In the rows, zero is written as 128.
A single turn carries every row of the set below to another of its rows. Some are shown first; where does it send the rows asked next?
j842: [109 125 126 115 129 132 111 112 134  83 123 140 101 122 103 133 122 125
 156 154 157 134 105 164 101 139 127 114 127 129 112]
j902: [144 149 138 111 162 106 138 108 128  85 119 151 140 127 123 126 155 109
 133 163 168 140 132 121 125 134 161 105 137 134  95]
j959: [135 120 127 146 104 120 133 141  97 113 123 140 134 125 107 106 133  99
 157 122 131  95 138 105 120 163 141 107 137 144 126]
j932: [144 135 136 125 155 116 162 100 100 106 132 167 115  83 118 119 170 116
 126 143 143 137 145 141 113 155 155 113 130 148 126]
j296: [139 119 116 149 139 129 157 108 120 120 126 152 133 117 100 105 123  69
 150 115 157  95 122 110 116 151 132 101 135 143 126]
j780: [125 131  97 152 114 114 157 142 104 123 147 174 121 117 100 128 147 131
 164 162 133 156 103 118 118 166 132 116 130 142 122]
j862: [128 138  89 112 118 121 123 130 117 124 146 143 139 122 122 137 150 130
 150 148 148 130  72 125 118 143 143 124 151 131 157]
j603: [105 138 136 138 152 114 130 110 128 105 140 161  97 123 105 153 134 131
 136 145 164 147 122 146  99 153 145 109 114 102 108]
j93: [138 122 123 153 134 122 160 113 110 128 137 157 131 113 106 106 114  73
 144 114 151 103 122 105 110 151 138 103 131 135 131]
j987: [129 121 125 146 112 117 140 130  94 117 125 144 126 119 103 107 147 104
 157 114 127  93 149 108 120 169 143 104 136 139 126]
j204: [142 124 130 143 140 109 154 137 122 114 124 141 139 128 114 118 136 110
 134 104 151  95 112 101 128 157 155  97 148 140 151]
j63: [118 134  98 144 102 113 157 124  94 120 146 167 138 115 101 131 155 134
 161 163 138 152 105 120 125 164 142 114 120 136 113]
j408: [139 124 125 116 135 121 140  90 115 150 119 150 134 108 107 152 150 112
 134 116 108 112 134 120 121 156 114 143 116 126 129]
j376: [107 136 114 109 157 115 147 117 120  98 107 124  99 113 111 153 135 139
 150 141 154 127 126 161 107 155 141 105 141 107 111]
j158: [140 121 138 130 129 122 110 105 143 134 109 157 146 130  93 156 145 109
 128 134 123 116 122 102 145 155 126 137 127 125 112]
j898: [113 113  84 153 137 121 150 125 147 127 133 115 121 121 100 138 139 120
 130 139 143 152 100 143 107 128 119 104 127 147 120]
j764: [113 110  74 147 134 128 152 118 127 123 124 124 125 116  90 130 143 109
 123 136 146 156 101 139 112 121 119 110 119 149 121]
j293: [130 151 135  97 154 115 114 144  99 107 142 147 124 111 144 140 146 109
 148 147 134 113 128 131 113 130 128 117 148 122  92]
j929: [132 133 152 120 152 135  98 135 108 119 162 160 115  98 128 130 141  98
 135 144 133 120 122 132 120 138 134 133 152 135 116]
j476: [133 140 153 114 157 104 121 103  97  87 116 145 137 129 112 144 159 120
 140 146 154 159 121 122 124 147 170 114 127 115 111]
j899: [143 122 133 142 114 126 116  92 126 122 104 152 145 128  94 155 150 112
 132 126 123 115 133 110 143 158 147 119 102 134 116]
j630: [118 137  81 125 142 117 160 105 117 138 132 141 143 112 100 140 124 100
 157 163 158 139  97 111 137 148 148 109 159 108 112]
j197: [133 129 146 109 159 120 132 107 107  84 126 171 124  95 115 139 138  99
 153 130 136 148  74 147 113 136 132 109 130 137 107]
j130: [128 135 115  94 151 110 125 117  75  94 116 146 128 111 129 147 145 108
 151 144 142 118 127 136 111 119 121 114 127 106  96]
j981: [110 125  79 146 123 122 126 130 106 140 119 113 112 110  91 145 158 109
 130 132 123 155 126 135 105 149 141 121 135 126 125]
j974: [136 133  78 118 126 119 128 140 119 124 142 144 127 130 119 129 141 129
 150 157 149 128  90 118 114 139 131 123 155 133 159]
j571: [130 144 150 112 151 123 127 108 105  90 131 165 118  85 115 120 136 100
 159 126 140 149  87 146 103 138 141 107 132 148 111]
j67: [104 115  97 159 137 113 121 144 137 128 130 133 123 124  85 146 149 125
 114 134 136 158  99 119 132 134 142 105 141 129 116]
j653: [141 113 132 122 132 125 132  88 137 124 112 151 135 104  99 147 136 118
 133 102 111 109  99 128 144 142 134 112 122 149 134]
j385: [123 150 122  98 155 114 122 138  84  99 116 142 127 105 136 142 140 110
 156 138 149 111 127 130 115 123 126 106 140 115  92]
j692: [138 146 145 107 149 115 146 101 108  96 138 167 113  83 119 114 150 102
 152 140 129 149 112 147  99 145 146 108 137 151 107]
j631: [143 126 125 117 160 129 142 126 124  89 107 142 140 115 121 128 148 102
 134 168 165 111 137 128 150 134 137 110 152 145  93]
j865: [142 110 125 119 135 119 153  85 143 119  97 159 144 110  91 137 145 119
 132 126 120 115 113 122 142 145 113 123 120 149 122]
j873: [137 122 139 147 144 116 139 137 129 118 137 145 139 136 114 118 142 110
 136 100 150  95 112 100 128 157 150 103 143 142 146]
j124: [133 152 146 121 159 103 130 107 105  88 116 151 138 124 117 131 155 120
 136 146 173 152 130 114 122 141 170 101 123 124 109]
j767: [105 116  97 160 125 107 120 137 146 129 134 124 114 122  87 142 147 131
 126 142 129 155 113 128 118 140 144 100 142 129 117]
j620: [115 125  73 154 123 118 134 125 127 138 123 115 109 113  97 145 152 107
 134 144 131 147 127 141  94 146 135 111 132 124 119]
j648: [129 135  80 134 147 114 163 113 118 137 130 138 129 120  95 129 126 106
 160 168 155 151 111 106 132 158 148 112 163 117 124]
j750: [136 121 118 128 139 128 141  91 112 145 116 143 139 114 111 162 129 101
 135 112 121  98 131 119 136 140 118 121 109 122 112]

j296 -> j873
j376 -> j842
j692 -> j902
Now find these:
j653 -> j899
j862 -> j63
j124 -> j385
j158 -> j408
j780 -> j648
j959 -> j93
j929 -> j932
j476 -> j130
j67 -> j981
j620 -> j898

